One turn moves each row of this set onto another row. After a few examples, where does it send each row asked below?
Gal: [  1 -31   1  28 -23   0  13  -4   3  14  -3  28  27 -29  43   7   2 -14
  -1  21  34  -9  17 -21  17  -3  16 -24   4   5 -19   1   6  -2  10 -19
 -23  12  -1 -21  16  11   0 -44   1  -3  -9   8   1  -1  13  -8  11 -20
  -3   0   5  -9  14  36]
nal: [-15 -18  -5  19 -20 -12  21  -7  18  24 -16   8   9 -38  17  -6  16  -7
   6  16  -4  -6  -4 -17  25 -24  10   0   3  -4 -20  -9  13  11  17  -9
  -6  23  -8   0  12  -9  -6  -5   4  18  -2   2  -1  24   4  -9 -28 -21
  -8   5 -15 -12  10  10]
kemo: [ -3 -38   0  17 -20   0   7  -8  14  10  -5  25  24 -24  49   5  -8 -15
   4  28  21 -15  14 -26   6  -7  -4 -21  12  20 -29  -7  11   7  14  -9
  -9   9   0 -15  13   5  -9 -38  -9 -13  -3  11  -5  -7  10   0  19 -24
 -13   0  -4  -1  14  36]
vap: [ -3 -26 -13  24 -25   5  10   2   4  12 -17  -4  28 -45  37 -11  -3 -14
  -1  23 -39 -13  12 -30   7 -15  14 -11   7   6 -16  21   3  -2  16   0
  -7  21   6  -9   1   3  20 -18   6 -15 -11 -18  15  -6  15  -7 -18 -17
   7   1  -6  -1  10  15]
relod: [ -8 -27 -22  18 -47 -11  14  -2  18  -7 -11  12  17 -11  31 -18   6  -3
   5   8   5 -17  -3 -26  11 -30  21  -8 -37  14 -17   1  -1  10   1 -18
  -4  11 -13  30  17  -7   0 -28   6  -6   1  13   4  14   1  -1   1 -13
  -4   2 -13  16  29  -9]
lil: [  1 -17   2  10  -5  -8  18   5   8   5  -7  33  30 -11  15   0  15  -5
  16  23   0   2  16 -28 -22 -15  17 -19 -13   4  -1   3  10   1   9 -19
   5   4  -6  -4  23   7  17 -30  -6  -7   6  -8  13 -19   9 -16  34   0
  16  12  -9  28  15   8]
faf: [ -4 -26   2  26   0  -6  10   6   4  18 -17   1  19 -41   5  -4 -22 -14
  22  -1   0  -8 -14 -23  10 -12  11  -1 -17   1 -13   0  13  -5  19   4
  -7  -4  -9 -14   4  -9  -4  -6  -4   2  -8  -2  -7   5  22  -8 -20 -29
 -12   2 -17 -17  16   8]
retef: [ -9 -28   7  19 -17  -7  11  19  -1  11  -2  23  13 -28  23 -34  -5 -17
   7  28  11 -14 -13 -10   1 -22 -12 -15   3   6 -10  -4   4   4  18   4
   1  14  15  -3  34  -5  -8 -34  -6  -2  -1  -4  16  -9   9   6   5  18
 -13  20  11 -15   4  -8]
Sovum: [  1 -23  -4   8 -24  -3  17  15  20   9  -8  25  20 -22  17  13  20  -1
   3  25  -6 -15  10 -24 -22 -23   4 -22  -7   7  -8  14   6  -8  16 -24
   7   7   5  -7  20  12   9 -28   1   5   4  -8   2  -4  10 -11  30   5
  21   0   3  32  11   6]
pesed: [ -6 -15 -26  20 -25   2  11   4  16  12 -18   7  18 -18  21 -21   3   1
  17  39   3 -22   6 -15   7  -7   1 -21 -10   7 -14   2  14  17   3 -12
  -5  21 -28  -9  10   7 -25 -29  -1 -19  -3  -8  -8  11  -7 -14 -11 -24
 -20   3   6   4  28 -21]
toz: [ -2 -22  -5   7  -1   3  15  26  -9   7 -14   7  18 -11   5 -21   6 -12
  14   4  -1  -5   7 -24   4 -15  32 -17  23  17  -9  18   8  -4   8 -10
 -15  15 -22  15 -27   4  13 -37   5 -13   1   1  -2  -5   3  -1  13 -11
  -8  -2  -4   7  22   6]
nefi: [ -6 -20  -4  13 -14  -6  11   6   6   0 -10  25  17 -14   8 -12  -9  -9
   9  15  22  -2   8 -18  -4  -6  12  -9 -23   9 -10   9   8  -3   9   2
   2 -11 -11   3 -51  -1   7 -21   8   3  -4   8  23   3  13  -8   5   5
  -4   4   6   5  18  -7]
suz: [ -5 -21  -2  33 -30   1  15  17   2  -1 -21   1  10  -5  18 -20  33  -5
  16  11  -3  -7 -33 -28   4  -9  -2 -26   8   5   0  12  -5   1  16   5
   7 -14   0 -14   9 -13 -11 -26  -2 -11  -4  -9   9 -17  26 -14   6 -16
   2  15   6  11   7   4]
varar: [-16 -30 -12  28 -11 -17  16  -7  19  13 -34  16  12 -14   9 -27   6 -12
   5  -1   5 -17  -6 -24  25 -24  13 -17 -23  -5 -24 -12   9   5   4  -5
   4   4 -12 -11   7 -15 -13 -11  -3  -3  12  12 -12   6  19 -13  -2 -13
 -26   5  -8 -12  23   9]
pok: [  1 -38 -17  22  -2  -8  -3  -3   4   0 -13   5  29 -30  22 -11   3 -22
  -1   3 -30 -27   2 -27  16 -10  19 -20 -10   7 -29  10 -10 -11   9   4
   1  -9   6 -13   2 -10  20 -44  -1 -18 -18   5  -3 -11  26   9   2  -5
 -10  -7  -3  -2  21   4]
nuro: [ -4 -29  -7  32  -8  -8  10  23  -1  20   1  27  30 -28  19 -36  -9 -13
  14  30  12 -20 -12 -10  -5 -27  -7  -2   6  -1 -11  -1  12   4   8  -8
   5  17  12  -5  33   6 -14 -35  -2 -11  -1   1  22  -8   8  -8  -8   8
  -6  16  12  -5  15 -13]
Tuni: [ -6 -24  -2  22 -24  -7  13   6   8   8  -7  19  15 -11  21 -12  57  -9
  23  13  -4  -6 -39 -26  13 -10   8  -9  20   8  -7   9  -2  -1  12  -5
   4  -2  -2  -7  14  -2  -7 -34   4  -8  -6   4  13  -5  11  -7  -8 -18
  -6   7   8  22  10  -4]
tute: [ -9 -31  -8  24  -1   2   4  17   7  10 -21  -3   5  -3  15 -13  12  -9
   4  -5   4 -10  26 -30   9 -31  17 -14  37   6 -20  18   9  -1  12 -19
   8   9  -9  12 -12   9  10 -31  16  -1   2   1  -1  -9  15  -3  11  -2
   3   8 -12  11  31   2]
bada: [ -7 -25  -5  11   6   1  12  16   5  16  -4 -18  13 -11  13 -11  14 -11
   3  13   5 -15  11  -9  10 -17  10 -16  27   5 -12   8   2   2  11  -1
  -5  15  -5  11 -34   2   4 -41   5  -1  -6  -7 -14   5  13  -2   9  -3
  20   5  -7  14  13  10]
zubi: [  0 -27  -2  15 -25  -8   4  -2   4  -2 -15   4   0 -35  30   4   0  -6
  27  23   8  -3  20 -37  13 -12   5 -13  11   3  -4   3   6  17  16  -5
  -3   9  -9 -17  21  -7  -9 -23  -7  -6 -17   1  -9   0  -9  17  -3 -12
 -15   8 -11 -16  19 -31]
rogak: [ -3 -26 -10  35 -17  -2   6   6   3  20  -8  22  33 -18  34   3 -11  -9
   3  33  21 -18  18 -21   5 -10   3 -20   4  23 -29  -8   1  -6  14 -21
 -12   7  -3 -17  18  15  -7 -47  -2  -4  -8   4   6  -2  11 -12   4 -37
  -7   3  -4   0  17  35]
Pazi: [  0 -19  -7  -2  -1  -5  10  10   5  10   4  34  19 -29  19  17  14  -9
   8  23  -4  -8   2 -13 -19 -10   7 -18 -11   5  -3   3   1  -2  10 -20
  -7  -6  -3   5  19  -1  12 -36  -1  -6  -3  -4   1  -6  13  -7  27 -11
  25   5   3  33  16   0]
dovi: [-16 -16 -17  20 -26  -8   7   7  17   3 -21  34   6 -11  16 -12   8  -4
  -2  24  16  -7  18 -24   2 -21   9  -2  -6   9 -16   4   6   1  11 -12
  12  -1 -13  11 -38   0   7 -16  16  14  -2  14  29   4   4  -8   1   0
  -3  10   3   8  25 -10]
Sep: [ -6 -26  -4  28  -9  -2  13  22   8   8   8  32  25 -30  22 -30   2 -16
   3  25  23 -13 -20  -5   9 -15   3  -3   2   5  -3   4   6  -1  19  -1
  -6  14   1  -3  40   7  -5 -37   4   1 -10  -5  19   0  16  -3  -6  23
 -13  14  11  -6  15  -6]
fene: [ -5 -32   6  19 -33 -10  10 -12   8   8   5  -7  17 -27  38   0  -4 -11
  22   8   9  -1   9 -35   7 -28  12   7 -27   1 -10   2   7   9   6 -12
  -4  17   7  22  13   2  12 -19   6   2  -7   0  11   9   1  -1 -15 -19
  15   8 -23  14  18 -14]
daga: [  1 -26   3  25 -37  -2  11  -1   5  -1  -4 -15  25 -17  20 -17 -15 -11
  15   1  12 -17  -7 -28  -2 -15  13 -18 -61   3 -12   8   1  -3   7  -2
  -4   6   0  10   0  -1   9 -32  -2  -1  -7  -6  -2   3  13  -6   4 -12
   3   4 -11   5  19  -4]
kazuf: [ -8 -19  -1  14 -13  -8   3   1  12   6  -2  16  10 -22  19   5  -2  -7
   9  25  17  -4  15 -20  -1 -14   0   7  -1   9 -12   2   7   2  17   1
  11  -4  -1   8 -44   0  10 -18  11  20 -15   7  25   8   6   0  -7   1
  10   8  -6   7  15 -10]
vaba: [  1 -21  14  26 -20   7  13   3  -9  14  -6   3  18 -15  15  -9  30  -5
  30   4  -6   7 -25 -25  -2  -7  -1 -17  21  -3 -14  15  10   5   9  -8
  10 -10   1  -6  15  -1  -7 -28   4  -9  -7  -7  25 -16  17 -17 -13 -25
   3  13   6   9   9  -6]
Diz: [ -7 -29 -15  20  -9  -6  21 -23   7   8 -10  10  34 -13  29 -18  21 -15
  -8  14 -28  -7  17 -11  27 -15  24 -22   3   3 -36   4   0   9  -4  -8
  -3   9  -7   5  12  -2   8 -34   7 -23   3  -5  21   6  16 -14 -13   4
  -8  -3  -3   6  14  15]
zedu: [ -4 -29   0  32  -6  -7  11  -6   9   2  -6  -8  16 -13  12  -2   5 -10
  15  17  31  -7  14 -17  25   1   8 -27 -22   1  -8   8  -1  -4  10  -2
  -9   0 -14 -26  18  13 -15 -37   3  -4  -8 -20 -10  15  15 -10 -12   5
 -17   4  -3  -1  19 -22]

zubi -> zedu
bada -> toz
Now these:
vaba -> suz
kazuf -> nefi
vap -> pok
nuro -> retef
Gal -> rogak
nal -> faf
fene -> daga
Pazi -> lil

